In the data rows, 128 means zero.
Here are some numbered points:
[ 80 182 102 135 108 146 124 146 113 129 139  65  90 149 119 198 163  92
  71  78 145 171 108 131 114 101  82  70 120 198 102  90 159 150 101 128
  69 207 206 113 167] 0
[120 145 108 201 185  58 255 150  86 101   0 196 228 165 208 161 123 241
 255 169 163 242 154 170   0 221 157 189 188  76  74 246 166  89  16 113
 143  76 157 150  63] 1
[187 167 178  51  46 128  64 129 125 168 161  94 102 143 180 120 107 120
  97  61 124  93  99 109 198 136 178 143  74 107 167 125 124 100 175 130
 105 125 128 112 138] 2
[114 135 132 172  98 146  89 160 112 154 218  80 111 124 108 171 156 117
  84  74 108 125 114  64 154 160 171 166  87 157 169  41  63 120 143 153
 115 135 139 111 124] 3
[115 147 230  82  79 156   0 116 210 188 184  86  46  86 182 120 115  80
 105  83 105  38  79  97 175 167 189 158  71 181 129 125 109 150 201 150
  68 118 120 162 110] 4
[161 129 160 136 127 141  32 147  84 112 213  92  79 151 215 139 114 103
  76 139  78  83 122 113 205  89 176 206  25 126 200  86  94 142 244 146
 168 169 131 141 119] 5
[141 101 178 122  73 152  69  83 159 222 219 156  77 156 150 132  79  74
  92  95 157  83  88  67 201 122 152 146  47 149 171  67  83 116 195 130
  84 168 124  55 141] 6
[173  95  87 182 147  85 108 166  98 158  91 154 139 116 116 156 119 141
 146 135 159  93  85 105 135  87 104 137 168 162 143 100 159 107 153 141
 171 149  91 158 151] 7
[186 154 102 163 106 175  35 101 167 142 203 120  79 106 148 136 106  40
  33 163  89  74 140 124 150 125 133 143  60 166 125  82 117 105 212 125
 112 219 146 129 141] 8
[133 101 162  91 113 185 149 202 139 163 135 135  90 124 118 184  50  80
 117 146 130 112 159 112 176 144 197 116 170 113 176  84  56 114 190 130
 111 151 132 184 126] 9
[191  93  65 139 157  78 240 201 138 100  41 183 222 142 146 180 129 131
 212 204 166 156 129 180  17 159 154 112 167  78 199 140 151  97  51  52
 165 140 117 131  92] 10
[153  83  54  85 213  75 255 130  41  15   0 218 201 192 215 183 124 138
 255 222 149 200 177 104  33 153 193 139 187  67 101 199 114  86   0   0
 250  88 109 110  41] 11
[ 98 114 159  79 165 151 107 161 190 149 180 111 111 161 149  73 146 134
  56  61 105 133  65 153 194 116 121 139 110 176 160  94 101 161 153 191
 155 206  80 141 124] 12
[ 98 111  59 165 169  84 255 170  38  40  42 181 180 169 123 128 134 241
 255 159 118 219 198 159   9 111 161 127 171  77 113 141 150 155  45  34
 196 104 159 129  50] 13
[ 97 124  64  75 217   0 255 201  76  57   0 162 226  78 143 152 121 214
 247 163 146 219 174 191  75  73 134 138 213  84 107 197 160  66   0  51
 116  72 184 113  79] 14
[163 136 109 125 150 106 255 237  59  74  91 200 210 170 171 108  68 158
 239 222 139 219 180 172  31 119  95 116 198  98 135 150 124  75   0  71
 164  59 114 131  59] 15
[131  56 160 171 106 128 117 170 132 176 100 100  87 158 117  97  82  95
  95 123  57 131 136 126 168  70 120 104 123 143 177  93 129 116 202 153
 144 179 113 118 150] 16
[142 177 218 125 120 162  36 104 110 121 155 130  78 178 113 184 190 120
  78 134 121 106  86 109 204 142 144  85 130 148 134 114 141 113 169 212
 176 142  91 153 149] 17
[ 67  92 100 113  76  90 194  53 133 178  85 105 137  43 131 149 171 166
 131 152 149 141 116 131  53 185 122 197 102 122  95 104  99 121  62 199
  99 150 133  43 119] 18
[178  84 207  79  42 166 136 101 149 137 243 154  77 179  97 168  59 126
  48  33 146 114 111 111 183 111 153 174 134 130  85 146 139 193 157 141
  68 141 119  91 170] 19
[123 163  71  86  99  75  77  81 201 107 191 108 151  79  61 112 101 105
  74  51 122 159 105  89 115  82 101  53  98 189  82 124 146 149 150 217
  88 126 118  60 140] 20
[150 143 178 166 129 175   9  91 148 126 150 116 110 122 157  66  74 115
 102 101  87  23 108  98 182 151 150 169 116 159 177  41 101 116 136 137
  95 162  95 119 100] 21
[105  87  68 102 201  62 178 205  64  73   2 213 192 124  84 156 160 177
 241 177 194 159 137 237  24 160 141 110 131  85 147 131  95  94  39 103
 125  66 150  99  27] 22
[ 97 115 115 155 148 165 190  68  84  64  60 187 230 127 102 146 123 138
 185  93 171 244 109 170  79 243 118 122 169  88 117 145 113 106  20 111
 111 144 117 172 131] 23
[152  79 174  98  94 164  46  87 108 197 198  88  80 140  82  59 107  49
  53  71 158  89 120 122 185 143 131 105  70 210 177 117  99 145 236 158
 118 218 176 111 132] 24
[141 147 149  95  98 156  48  69  86 134 190  87  75 103 111 130  91  49
  48 177 174  78 130  78 160 179 137 108  60 210 120  97  43 162 112 129
 114 141 128 183 233] 25
[113 187 123 115 144 152  26 144 224  99 220  44 143  47 111 132 145 103
 101  88 118 127  99  81 180 101  30 101 143 188  48 175 150 142 118 206
  59  36 159 169 188] 26
[213 174 214 167  97 142  39 162 151 139 151 121  69 113  98 112 127 118
  94  84  50  66  81  50 152 140 123 103   7 118 158  88 112 162 200 183
 124 127  88 113 135] 27
[161 105 191 154 119 158  75 123 165 134 177 155  69 154 117 146 154 141
  68  99 136  91 157 118 121  99 167  97  77 101 147  70 155 193 149 192
 127 120 121 130 121] 28
[100  71 150 153 144 101 238 129 126  80   2 196 193 166 158 129 115 155
 250 163 127 207 159 155  16 142 125 101 208  30 106 176 191 122  30  54
 178  37 157 151  85] 29
[150 147 117 111 135 122 143 124  84 127 127 114 123  61 131  87  34 112
 164  89 123 153 167 209 100 179 122 145 142 124  82  92 118 156  63  43
 131  53  94 142 145] 30
[115 116 120 192 106 167 137  85 155 158  67 146 117 143 146 102 119 101
 108  80  93 203 145 155 158  99  38 115 155  75  70 108 118 118 103 159
 136 196  97 133 145] 31
[187 114 136 181  77 131 114  74 173 149 117 180 125 124 108 176 145 115
  70  74 126 132 121 127 178 132 117 138  99 121  87 115 117 147 135 106
 168 159 119 117 175] 32
[169 102 179  71 135 193  93 183 144 127 155 115 120 115 102 162 125 132
 101 156  97  89 138 109 180 125 143  74  98 136 141 155 102 124 207  97
 122 136 124  56 155] 33
[108  77  93 160 201 134 167 156  72  88   2 180 193 116 151 127 156 138
 190 139 111 107  68 170 110 162 134 124 135 141 114 173 145 182  64 139
 152 104 145 150  96] 34
[ 97 173 122 142 121 175 119  84  95 133 119 145 128  93 100 116  99  53
  88  57 171 114 104 109 116 146  80 123 146 140  95 136 157 101 111 158
  73  78 165  58 144] 35
[102 112 133 123 116 121 121 142 152 153 187 184  56  90 116 120 135  63
 127 117 130  88  93 113 179 125 134 201 119 132 157 122 109 130 146 207
  89 138 168 124 151] 36
New points follow, each followed by the numbers of its two nearest points above, looking only along the 2 directions in which the numbered points spread most, nearest first.
[131 157 182 153 147 131 107  86 176 122 102  80 160 120 116 121  86 160
 142 145 165 123 142 117 191  60 166 132 143 149 137 120 117 123 140 156
 171 137 164 101 220] 32 36
[164 114 104 172 105  95 103  57 150  94 104  98 131 106 194 201 117  91
 111 159 107 129 189  82 109  55 128 188 157 189 106 186 153 117  80 196
 170 131 107  56 151] 31 30
[141 133  74 135 131 144 127 102 139 152 165 174 112  87  47  69 154 123
 126 153 170 112 154 137 138  99 191 155 126 135  96 168  97 139 197 166
 109 142 120 118 172] 32 36
[115 115 140 150 123 122 129 182 186  91 121  97 143 155 125 218 129 120
 112 122 110 123 136  65 128 157 166 199  74  94 132 151  31 159 134  83
 152  67  84 108  96] 7 9
[146  92 107 182 125 147 154 120 166 104  76 107 128 166 185 147  87  83
 206 128  93  78  63 163 145 106 141  96  60 113 204  80 112 116 147  61
 166 176 113 110 123] 9 7
[152 134  54 112 116  81 127  99 194  90 157 204 142 113 133 104 172 167
 142 132 142 131 183 157  82  95 110 115 176 132 106 188 154 105 145 100
  94 118 179 121  98] 30 18
[137 105 117 175 115  48 204 140  79  87  26 136 181 150 141  82 122 183
 148 163 116 178 181 165  56 148 149  84 186 114  75 145  93  67  71 123
 135  37  97 141  41] 34 23
[123  96 146 159 100 140 122 134 129 194  64  76 151 139 144 140 127 135
 100  73 110  88 104  74 188  92 105 137  67 167 132 108  91 171 183  98
  68 177 158 155 160] 36 28
[125 195 126 146  74 107 114 100 222 102  89 121  95  95  94 146 113 165
 122 191 110 181  99 155  59  98  91 134 146 182 142 135  99 146 158 149
 108 155 134 195 165] 31 18
[131 141 135  90 103  90 182 147 161  84 148 159 139 120 150  89 106 112
  66 108 141 162 138  98 158 153  52 124 128  86  94 134 151 172 134 179
 171  97 134 127 132] 31 18
[107 135 161  87 153 128  88 136 191 220  92 125  62 149 121 157  93 140
  88 107 128 123  77 134 111  90 158  88  92 125  88  76 155 168 165 190
  84 158  75 125 144] 36 32
[ 52 201  88 107  86 109 186 124 123 118  84 101 143 124 148  71 148 166
 141 148 160 211 153 223 163 141 109 119  79 109  87 165 158 140 143 204
 122 119 104 158 214] 18 31
[ 97 123  69 155 131  80 171 158  98  58 116 165 188 146 116 146 154 192
 173  82 101 164 145 166 107 173 135 124 132  91 142 143 163 109 102  90
 199 190 141 143 102] 34 30
[121 102 152 170  77 155  57  87 124 160 236 113 109 195 100 124  79 109
  51 108 131 128  42 104 151 122 123 164   7 196  89 148 140 177 238 178
 132  96  93 177 153] 25 19
[ 99 124  65 162 114 101 232 108 159 112  81 174 160 132  89 174 178 189
 231 153 157 232 183 105   0 131 149 130 202 112  65 139 133  92  80  62
 123 113 139 163  67] 23 34
[160 145 115 112 139  93 108 106 105 183 144 123 152 118 101  84 114 105
 124 108 109 106  69  64 137  86 167  95 170 105 134 103 165  90 137 155
 108 188 123 163 142] 32 36
[ 53 156  78  91 120  90  50 125 102 158 166 146 168 117  72 137 140 142
 108 109 112 208 155 124 177 171  50 136 178 139 130  85 153 120 113 170
  93 158 185 131 166] 35 0
[179 155 127 167 189 152 124 140 133 174 145  71 165 138  98 119 156  69
 116  86 172  94  60 153 144 111 130  99 157 116  93 101 141  92 137 166
 153 139 110 161 161] 32 31
[162 139 130 143  75  97 116 146 128 168 151 159  73   8 130  95 119  63
 137 119 144 146 108 124 135 112 167 143  99 214 106 131 163 122 162 140
 115 112  78 118 148] 32 36
[142 150 166 137 111 177  64 141 140 190 206  99  17 128 119  98 139 129
  79 109 141  67 120  65 172  72 120 125  40 192  68 163 139 151 170 166
 135 165 142 109 133] 25 19
[107 129 236 136  47 156 102 158  95 104 197 112  81  93 135 126  47 111
  81 149 120  88  93 140 240 135  85  86  84 142 134 133 156 156 147 117
 131 116 119  54 158] 12 3
[ 31 151 130 174 184  93 145 143 189  68 150 130 161 110 183 116 142 223
 231 147 134 148  70 151  65  80  73  97 203 154  70 119 184  62  38 149
 143  60 119 139 105] 23 18
[ 77 132 121  56  59 147  78 213 129 158 120  52 106 114 109  93 114 127
 163 102 114 154 137 179 141  87 115 146 166 117  95 135 155 156 123 101
  41 187 162 201 107] 31 32
[111 151  73 155 161  94 202 114 123 126  56 110 145  77  55 120 137 136
 212  83 153 152 132 151  94 157  78  44 188 195  59 227 177 119  77 110
 138  53 173  95 112] 23 18
[ 25 137 109 137 128 153  43 102 140 253 214 127  90 146 104 106 104  71
  34 122 148 105 128 138 173 100 133 118  76 106 152 105 138 140 199 225
 119 138 126 139 129] 25 19
[ 65 133  91 148 167 105 203 182 122  91  26 121 176 124 120  90 135 166
 221 128 180 162 142 203  77 105 157 190 183  96 168 150 157 139  51  92
 200 101 140 192 166] 34 23
[127 154 168 106  93 130 104 133  74 177 129 182 105 117 162 156 162 121
  90 117  90 119 101  66 147 111 116 130  62 133 111 157 143 209 138 126
 128 128 155 129 147] 32 36
[155 117  76  63 134 108 191 118 117 136 106 113 175  78 151 123 104  78
 155  46 136 122 185 140 156  64 153 124 147 137 112 112 165  95 126 131
 134 103 138 108 120] 30 31
[147  98 138 162 103 142 144 173 131  94 134 169 179 145  82 128 150 123
  94  79 117 161 149 105 122 169 164 114 167 128  79  81 149 131 125 126
 115 141 207 149 203] 31 30
[139 149 101 143 165 149  93 108  94 127 173 133 166 120 128 104 138 141
  87 138 102  43 133 109 179 116 103  74  86 169 141  97 169  88 161 174
 126 187 104 186 145] 36 32
[109 135 115 104 147  72 153 135 131   0  57 181 217 222 156 162 145 173
 230 165 150 139 150 156 107 141 110 131 170  96 105 111 138 117  37 127
 194  88 175 143 124] 34 23
[180  74 126 150 221 134 190 130 127  99  95 158 146 132 170 133 169 204
 201 163 180  94 171 162  72 194 101 116 173 131 108 164 150 148 152 100
 142  69 110 115  66] 34 30
[ 96 130 155  67 137 171  82 161 155 124 198 139  62 154 172 120  95  74
  21 161 123 133 126  82 186 120 136 165  86 126 226 135 127 108 204 131
  88 181 106 119 152] 21 2
[ 96 113 125 118 176  42 159 102  79  86  83 181 232 195 143 166 147 201
 182 122 140 144 153 162  63 123 155  88 158  62 110 114 177  76  48  67
  86 128 152 135 147] 34 23
[164 129 103 126 105 166  99  68  83  91 147 118 154  82 118 148 175 134
 180 115 112  37  69 122 166 144 157  86  63 155  66 138 181 118 142 193
  88 217  70 124 140] 32 36
[148 140 135  98  54 185  71 118 140 160 183 134  18  86 119 134  84 114
  64 103  47 165 160 121 137  65 126  99 107 152 140 145 116 140 157 181
  34 184 178 100 113] 19 25
[107 146 140  77 123 118  46 159  86 173 220 141  71 135 108 122  87 174
  71 132  99  46 149 169 173 165 138 132  66 149 138 116 141  95 179 164
 137 159 109 134 142] 2 21
[156  79 122 189  69 195 100 136  99 213 161  61  46 139 127 156  36  57
  96 135  85  54 185  63 208 153 191 183  79 129 159 100  68 161 255 144
 147 200 188 115 108] 5 6
[113 102 165  99  75 111 107 110 119 115 200 150  85  99  88 131 108  66
   0 156 110  64  61 172 124  82  85 106 140 121 128  56 103 100 137 168
  69 143 120 100 214] 19 25
[109 103 109 171 170 104 173 152 104  73  61 121 192 117 144 149 156  94
 231 150  95 130 148 134  45  91 183  88 159 109 107 156 106 155  71  77
 131 103  93  98  32] 34 10
[170 115 146 130 124 150  80 104 146 134 104  73 129  42  66 213 121 117
 156  75 188 129  93 154 170 137   0 148 107 135  89 121 126 146 124 171
  66 166 144  80 148] 0 35
[121  23 104 140 214  28 255 166  60  81   0 238 190 218 192 123 139 213
 255 201 195 186 203 198   0 110 163 125 174  53 113 160 154 138   0   0
 131  83 150 126  42] 11 13
[207 142 130 162 130 134 100 147 144 158  95 100 179 109  97  19 136 105
  92 105 167 100 121 129 156 166 105  26 149 148 100 139 123  96 134  95
 110 182 141 137 158] 32 31
